In the rows, zero is written as 128.
A single turn carries every row of the set below to another of its rows. Some are shown first; where does it send the rows asked next?
vini: [119 108 121 113 161 132 129 121 143 151 131 115 169  96 127 142 155 121
 137 152 119 142 156 113 149 134 143 127 103 126 152 188 148]
sagen: [125 126 136 195 142 118 119 144 177 126 143 109 151 107 122 147 145 127
 149 133 140 138 133 113 144 136 129 126 112 128 179 140 119]
Keles: [125 125 144  72 110 117 113 130 161 127 140 105 146  73 125 140 141 128
 133 119 133 122 163 100 126 116 149 122 142 114 126 113 119]
siga: [142  97 115  98 140 117 143 127 157 129 122  98 104 158 157 136 147 167
 158 121 110 135 151 138 126 122 137 120 100 116 151 162 114]
Tudeb: [126 168 132  86 107  96 101 136 147 129 128 123 130 131 128 137 119 122
 162 146 119 105 151  99 111 115 155 124 131 133 178 119 119]
tafe: [115 101 132 106 166 125 126 123 123 123 149 112 179  96 136 137 166 114
 144 143 123 129 153 107 144 131 135 116  95 129 173 181 128]
vog: [105 124 134  99 171 117 119 139  96 130 137 113 133 127 156 145 159  99
 141 130 138 113 148 118 113 129 136 164 143 136 117 128 132]
zetu: [126 107 128 115 155 138 141 131 146 133 140 122 116 156 142 141 137 165
 176  94 104 116 149 118 143 149 111 127  85 135 153 140 126]
mel: [113 108 136  88 185 115 124 124 171 130 143 113 102 157 142 138 127 160
 178 112 124 114 152 118 134 135 130 121 119 121 143 161 107]
binu: [129  89 138 123 144 104 101 134 153 130 150 127 100 142 149 133 133  98
 155 128 123 147 129 105 137 106 134  96  98 145 156  91 114]
pegez: [118 127 130 164 115 136 118 112 163 140 168 105 141 115 145 147 137 125
 129 129 134 146 125 122 117 134 130 141 110  93 167 151 101]
Vum: [108 106 133 105 160 127 121 124 131 128 136 125 168 100 157 144 154 112
 152 146 133 125 142 120 147 141 125  83 116 123 170 192 118]
Sufen: [124 120 120 103 138 122 127 142 118 121 111 113 136 139 178 146 150  77
 133 128 152 114 115 138 125 105 124 142 124 137 142 141 123]
narov: [113 162 145  96  94  89 118 132 155 132 134 103 119 122 111 141 146 125
 151 134 131 103 177  94 122 129 160 123 156 132 162 132 124]
vedot: [115 137 121 116 138 128 137 115 126 123 151  82  92 138 159 132 130 120
 150  97 143 147 120 134 122  97 145 136 125 131 170 177 110]
sev: [126 104 144 135 153 113 111 136 156 151 132 134  73 125 133 144 140 100
 151 131 120 143 152  95 146 135 132  98 116 137 127  98 131]
lelub: [111 124 151 171 156 104 115 137 150 115 165  99 135  98 130 146 165 135
 148 136 141 133 155 105 122 150 139 121 142 102 164 146  95]
pagap: [116 159 136 124 191 132 123 134 115 122 134 105  77 120 142 133 131 118
 164 105 132 129 137 112 125 118 141 139 129 131 161 163 117]
dav: [124 116 140  94  82 127 121 135 149 125 141 114 163  82 141 142 141 139
 150 110 132 123 150 115 134 128 133  89 143 127 139 104 122]
lig: [114 141 131 154 152 122 151 137 105 126 134  85  88 118 138 136 161 145
 166 100 132 142 155 124 133 136 150 123 145 144 152 165 134]
geri: [115 169 139 115  92 107 117 141 159 141 122 126 126 126 113 147 126 120
 165 126 130  95 158  99 141 140 136 111 139 147 172 121 137]
Puf: [140 126 134  80 116 121 102 145 163 122 125 123 164  84 138 137 116 123
 150 124 128 122 138 110 131 100 140 106 121 132 152  98 118]
fak: [122 158 132 101  61 111 121 127 136 133 136 113 133 133 136 142 136 126
 151 126 123 106 152 109 118 128 143 114 130 131 180 122 122]
batog: [112 140 117 155 151 130 134 134 129 135 141 103 113 142 146 136 117 144
 183 103 135 148 119 134 141 116 141 118 128 165 169 156 137]
kav: [119  82 142 136 104 106 125 125 138 139 158 115  88 135 153 142 159 114
 149 120 127 153 150 111 137 136 134  79 124 135 136 102 118]
fom: [121 118 122 134 152 106 139 158 124 135  99 107 132 128 146 150 167 107
 148 138 148 123 148 134 138 129 140 137 156 157 115 137 153]
Negut: [129 102 141 107 150 115 156 138 165 114 124  96  93 144 139 142 164 146
 162  95 130 108 164 120 153 140 118 111 108 127 152 168 113]
mes: [132 137 141  98 121 126 111 151 167 135 110 131 143  71 123 145 128 126
 156 122 131 114 159 105 146 131 134  95 143 130 129 104 131]
tezo: [124  86 147 109 129 101 117 119 150 135 161 100  78 127 137 136 158  97
 127 121 124 150 157  94 130 114 147 121 108 125 133 108 114]
bogak: [106 110 124 111 149 138 123 113 144 157 134 126 162 101 148 151 149 119
 143 152 128 138 148 121 147 148 133  97 127 116 144 201 134]
Lor: [ 90 110 122 124 128 125 132 132 123 145 143 116 155 147 164 152 140 103
 154 115 156 121 120 140 137 132 123 136 152 158 124 134 144]
bev: [131 143 138 155 163 120  97 135 162 124 138 119 122 101 148 148 136 117
 141 155 133 136 129 116 110 132 134 123 121  82 168 150  87]

Lor goes to fom
narov goes to Tudeb
Now find these:
pegez goes to sagen
tezo goes to binu
bogak goes to vini
batog goes to lig
zetu goes to Negut
mes goes to Keles

A single turn carries every row of the set below to another of its rows. Some are shown first; where does it send the rows asked next?
kibor: [128 137 189 101 126 155 148 106 121 144 152 142 121 131 154 162 132 124
 146 131 144 136 144 116 115]
nomud: [150 115 166 121 119 150 104 141  96 157 139 135 129 133 134 116 139 169
 123 136 139 162 151 143  87]
bero: [170 130 160  96 132 129  89 151 105 149 127 153 127 181 172 161 129 135
 130 116 104 123 149 135  99]
fofo: [142 140 186 108 142 156 130 112 116 150 130 140 121 120 162 154 124 135
 128 102 133 140 120  89 107]
Vazu: [133 103 156 101 137 154  89 123 137 169 178 103 192 173 146 121 135 135
 141 119 144 172 156  91  99]
bineb: [147 161 173 111 151 149 107 109 119 152 193 115 178 154 160 166 143 145
 109 130 133 137 128 122 109]
tovos: [148 124 145 117 120 127  72 122 146 149 145 145 127 171 139 135 128 168
 118 138 107 122 193 114  94]
zad: [139 112 154 127 124 137 111 128 154 162 186  98 194 170 165 136 124 144
 141 127 142 167 147  92 100]
sefo: [117 119 153 147 167 145 105 129 106 144 176 102 143 195 156 134 147 134
 165 133 107 157 170 106 118]
Penid: [123 118 166 113 113 189 125 110 118 153 158 151 140 166 165 127 136 177
 152  95 133 134 119 113  85]
Nerat: [143 146 198  93 124 169 122 122 125 150 141 133 121 128 164 148 128 139
 134 110 107 153 130  92 106]
miri: [137 123 160 111 127 133  83 129 127 179 174  99 198 160 163 117 116 143
 140 113 130 153 153  81 114]
retum: [128 149 147 128 137 154  96 141 123 134 166 132 119 138 132 118 125 122
 130 134 110 109 170  73 116]
lipe: [169 110 163 125 157 152  91 126 133 186 196 135 135 173 140 155  84 139
 148 106 132 144 170  95 113]
nobof: [158 119 146 127 115 150 108 133  95 170 134 126 117 159 128 115 122 168
 120 134 142 161 154 137 112]
buzar: [122 147 150 110 134 163 119 122 119 110 163 122 130 147 140 123 119 127
 121 130 101 107 168  84 107]
Vosuf: [150 141 161 117 141 120  84 157  99 146 126 151 149 161 171 163 122 150
 136 110 106 122 136 127  91]
Luro: [111 127 168 105 146 154 133 153 144 153 144 141 164 150 137 149 150 119
 139  97 116 119 165 118 143]
teloz: [134  96 145 116 115 136  90 133 120 157 183 152 140 187 136 142 166 145
 103 125 127 134 137  81  83]
Gal: [181 131 159 111 148 131  86 156  98 152 144 145 148 184 177 154 118 136
 134 121 107 118 146 127  91]
Mur: [149 105 135  99 144 106 100 133 123 138 166 155 112 170 161 136 139 161
 125 140 105 134 177 124 104]
Lif: [143 173 177 106 146 152 105 130 112 155 188 129 173 144 143 149 133 150
 129 143 148 128 140 127 114]
ros: [162 132 148 128 155 129  81 121 124 176 194 136 128 165 154 162  84 133
 161 125 129 148 164  90 104]
kanin: [138 107 140 150 163 141 107 127 127 139 178  99 156 189 165 135 148 140
 147 111 120 166 183 110 115]
Teroz: [130 115 127 138 164 156 100 128 122 137 174  88 151 190 158 138 147 137
 153 112 113 142 162  93 131]
sigo: [108 117 171 107 128 144 125 132 160 169 147 128 160 154 136 136 151 131
 152  91 111 129 153 107 147]
kuzo: [119 116 159 103 132 163 138 143 159 169 150 142 166 146 152 130 145 131
 139  85 128 138 163 121 136]
suta: [169 119 153 113 147 140  84 129 129 176 197 119 124 178 152 169 103 147
 158 112 135 145 172  93 124]
rab: [132 118 141 136 116 169 119 117 109 150 122 139 134 142 134 126 146 172
 109 129 143 158 162 124  99]
vili: [129 114 167 115 110 195 132 106 127 157 163 138 148 152 164 139 123 159
 162  93 130 139 125 105  84]
sagol: [174 141 149 111 155 143  92 148  98 148 132 162 148 177 173 168 125 148
 128 129 107 122 145 123  93]
vonev: [126 112 166  94 155 156 120 134 149 160 153 122 163 157 143 157 143 109
 136  92 125 124 169 111 145]
Gena: [125 112 142 150 162 156 109 128 130 125 174 101 153 186 158 142 150 130
 156 106 112 160 162 103 126]
Rugo: [127 105 171 119 128 185 103 104 133 149 166 151 152 156 161 120 142 153
 171 101 142 127 120 110  88]
guf: [134 103 143 110 138 119  94 129 124 149 153 137 121 179 146 155 126 173
 124 154  97 118 183 122 114]
Mubel: [137 108 154 111 132 128  97 125 112 186 191  96 179 149 154 139 140 132
 131  96 125 165 152  88  98]
mugi: [146 121 131 143 116 162  98 130  98 159 137 132 126 149 132 120 150 171
 122 144 139 159 156 124  91]
Vaduf: [171 119 146 133 106 156 110 141  94 161 130 143 127 139 144 132 131 165
 121 141 133 162 155 124 101]
totun: [136 116 201 103 145 153 136 135 112 143 147 135 117 121 148 153 143 127
 143 117 131 144 137  87 113]
Rem: [162 126 159 118 144 147  75 119 112 181 202 132 140 169 156 166  92 143
 152 105 141 128 152  90 112]
fulo: [174 121 152 109 138 146  80 114 101 192 182 125 131 175 152 166  94 155
 141 123 136 132 162  89  97]
rig: [126 116 151 102 136 158 132 140 155 171 134 139 159 143 124 148 138 130
 143  89 110 142 146 124 140]
Sadu: [117 104 151 122 116 131  87 135 115 169 199 154 145 162 128 146 173 155
 118 121 134 135 132  89 112]
zuva: [125 118 133 110 137 126  84 124 142 150 156 158 119 168 153 152 131 177
 134 160 121 136 171 128 101]
fut: [120 102 179 114 118 196 120 122 114 146 161 150 148 164 164 131 138 163
 142  92 146 132 120 105  94]

Rugo goes to sefo
bero goes to vili
Gena goes to Gal
Now find these:
vonev goes to fulo
Lif goes to Sadu
kuzo goes to suta
fut goes to Teroz
bineb goes to teloz
Mubel goes to tovos
lipe goes to nobof
zad goes to Mur
fofo goes to Vazu
totun goes to miri
nomud goes to sigo
mugi goes to Luro

A single turn carries every row of the set below to another of its rows. Some are shown first; where does it send the rows asked next?
kesu: [141 153 135 162 123 160  97 124 141 144 151 119 143 154 124 112 156 114
 140 122 125 106 104 139  96 117 123 121 169 115 155 108 138 104 141 140
 136 147 157 105 126 144 125 150 105 101  95 121 150 124 105 111]
revo: [142 142 133 135 148 143  97  96 153 139 136 147 158 134 103 135 139 104
 118 105 108  96 140 133  86 112 113 148 137 123 137 117 142 126 138 145
 149 148 153 127 156 125 139 147 106 109 136 102 158 120 108 108]
Fon: [140 138  76 153 144 143 138 127 123 108 138 129 139 113 132 124 167 115
 114 124 129 110 129 116 123  90 122 150 107 118 148 135 143 139 106 112
 101  95 133 127 149 129 107 134 127 110 114 119 103 143 111 148]
Gif: [147 130 163 125 116 129 102  96 133 104 123 112 137 146 118 164 146 120
 146 123 151 137 138 153  97 145 150 117 135 155 143 106 110 108 109 143
 126 116 117 182 132 138 102 144 124 126  97 111 167 129 119 122]
Vomo: [144 155 140 134 105 165 106 134 120 115 111 162 162 173 117 149 121 109
 141 115 120 109 144 139  89 111 144 131 172 125 126 105 141 136 132 157
 123 152 167 119 148 129 142 123  97 125 151 119 139 110 120 114]
Fozuk: [113 141 148 118 118 150 136 140 118 101 131 121 110 136 147 139 123 130
  98 124 145 145 148 132 117 166 185 121 136 100 106 111 132 137 129 115
 110 128 162 110  95 124 125 163 125 119 103 140 141 128 113 142]
Luzu: [142 127 145 123 117 120 117 115 102 129  98 130 136 147 130 152 158 113
 113 175 180 125 120 127 113 131 138 116 143 145 155  95 107 124 135 134
 139 139 110 136 142 137  98 132 119  87 114 121 129 151 113 124]
gis: [114 123 161 140 130 143 137 140 159 107 119 108  98 133 109 131 130 132
 114 138 117 141 139 110 120 131 125 115 119 110 106  96 119 159 126 124
 132 127 119 102  87 130 111 165 136  92 114 118 129 134 104 116]
bises: [144 130 163 129 102 150 119 132 124  72 118 137 132 170 129 175 165 123
 106 139 141 118 115 140 124 150 134 133 148 139 122 105 127 113 143 121
 116  99 121 139 137 100  96 106 130  94 119 104 159 139 125  90]
Muvus: [142 121 117 140 109 166 133 141 127 127 108 104 158 116 145 117 137 106
 135 146  89 119 122 144 109 114 143 137 151 125 148 125 130 143  65 127
 103 103 152 139 148 137 133 102 119 137 108 132  97 118 114 130]
dubi: [156 127  82 141 122 135 119 134 141 114 128 128 149 104 141 123 150 102
 107 135 101  99 141 120 113 115 107 129 106 111 136 127 149 130  94 119
 104  83 143 124 153 108 108 134 142 110 112 114 105 156 111 128]
rofo: [131 143 130 150 120 165 120 125 144  99 144 140 141 118 176 122 162 100
 151 142  93 119 119 144 142 129 139 126 150 116 135 155 154 105 111 112
 103 106 136 129 138 123  99 111 132 116  98 139 101 130 120 171]
zim: [145 127 159 112 123 105 126 115 107  96  95 160 115 139 133 136 182 136
 134 100 138 120 127 143 103 152 129 121 163 125 113 113 150 125 122 105
 139 113 142 103 113 107 142 125 133  90 159 140 137 135  96 127]
voru: [121 100 134 125 129 141 112 109 141  94  90 158 104 156 120 112 157 131
 150 101 135 113 119 143  90 178 123 133 175 129 126 131 121 115 123 122
 141 112 141 130  98 117 127 130 122 124 147 130 167 142 112 132]
vur: [126 129 170 117 126 137 106  97  99 104 109 131 117 132 101 131 174 130
 158 116 140 151 108 135 128 124 149 116 159 106 117 114 138 128 137 119
 129 108 137 132 113 122 132 128 138 121 153 162 120 155  95 104]
tesar: [153 143 162 111 143 135 119 140 131  93  99 151 138 192 129 153 152 111
 136 150 150 125 129 134 114 158 123 128 126 142 121 138  92 124 114 116
 145 136 125 128 153 117  94 149 126 125 121 114 161 114 117 138]
Bilis: [135 129 140 149 129 114 118  96 116  90  88 103 108 165 116 100 154 121
 140 123 132 116 131 100  90 150 147 130 167 108 119 116 124 107 114 131
 152 107 115 140 112 128 121 125 105 129 143 120 166 140 100 119]
tate: [164 129 103 147 107 138 121 132 148  87  98 142 117 131 159 155 115 108
 136 138 108 115 131 142 133  85 101 115 145 109 110 140 165 124  89 131
 113 104 114 134 118 125  97 122 147 121 123 121 115 119 116 143]
resil: [146 170 126 142 112 155  81 141 140 117 162 148 137 142 120 141 130 120
 135 138 140 124 146 133 114 133 119 116 162 124  87 114 154 107 141 140
 126 150 179 140 118 125 120 132 113 102 161 117 136 132 123 105]
Zotip: [123 124 112 142 101 152 123 130 143 115 113 113 150 117 140 118 152 116
 136 131 102 126 129 143 112 111 118 141 155 117 146 108 128 155  66 146
 108 106 120 148 161 132 118 108 107 143 121  99  89 128 104 136]
venuf: [156 141 138 170 111 134  75 119 136 138 143 123 134 167 134 122 125 105
 137 135 135  85 129 124 127 107 118 125 154 109 110  89 149 143 140 127
 129 145 162 128 130 118 124 145 126  97 123 154 151 125 133 130]
Beb: [155 140 104 139 108 174 118 154 144 113 128 140 146 124 152 110 156 111
 154 142 108 118 112 139 128 131 149 130 145 110 130 172 147  98 112 122
 100 108 148 124 133 114  87 136 129 128  98 128  93 129 121 148]
tenob: [135 114 170 103 131 134 111 133 113 113 142 130 113 155 129 144 174 105
 148 158 141 100 129 136 127 155 130 144 134 154 141 104 112 126 136 109
  93 138 143 168 132 134 109 137 154 107 131 127 128 120 119 110]
muz: [140 135  72 129 128 142 124 156 137 116 118 132 145  83 134 134 112 127
 116 139 124 138 120 150 108 117 112 135 132 133 125 155 130 104  98 125
 136 134 141 140 128 131 109 116 125 129 120 118  99 120 128 129]
Vesof: [136 126  76 118 114 136 127 137 133 116 123 133 136 113 148 127 122 119
 102 130 130 138 129 151 122 124 134 132 159 127 111 169 139 109  88 117
 130 134 143 159 148 130 114 120 124 147 123 108 107  99 107 148]
givoz: [114 125 132 108 127 148 159 128 136  99 106 131  99 134 124 143 126 129
 119 122 137 129 151 104  89 136 167 135 120 118 122 126 135 130 143 133
 124 141 138 109  90 132 123 180 125 113 114  89 127 125  94 117]
kofe: [168 131 120 149  96 124 117 138 149  97  95 123 145 112 160 141 112 118
 155 130  95 103 138 138 123  91 131 140 133 115 108 131 158 125  90 134
 121 111 119 139 134 102 100 121 130 123 113 126 102 108 136 144]
lum: [111 126 169 125 106 158 119 119 170 106  88 143 128 131 130 141 126 126
 118 143 109 139 165 120 112 172 161 111 138 106 112  96 144 168 128 142
 126 121 119 121 103 121 113 153 123 106 139 112 120 135 109 135]
fuz: [110 145 137 131 131  99  98 112 100  91 120 119 120 143 108 102 152 116
 145 114 139 137 136 106 104 149 129 107 146 107 134 103 114 105 142 121
 146 131 115 133 129 127 124 138 136 142 140 157 125 156 101 126]
Vina: [ 98 121 173 127 116 150 125 119 144 106 114 112 125 118 144 122 121 124
 103 122 106 127 126 127 104 177 175 147 152 106 132 102 129 149 148 121
 129 144 112 116 119 122 114 154 115 122  98 134 127 116 108 129]

kofe goes to dubi
tate goes to Fon
Now find these:
gis goes to givoz
tenob goes to Gif
venuf goes to revo
vur goes to Bilis

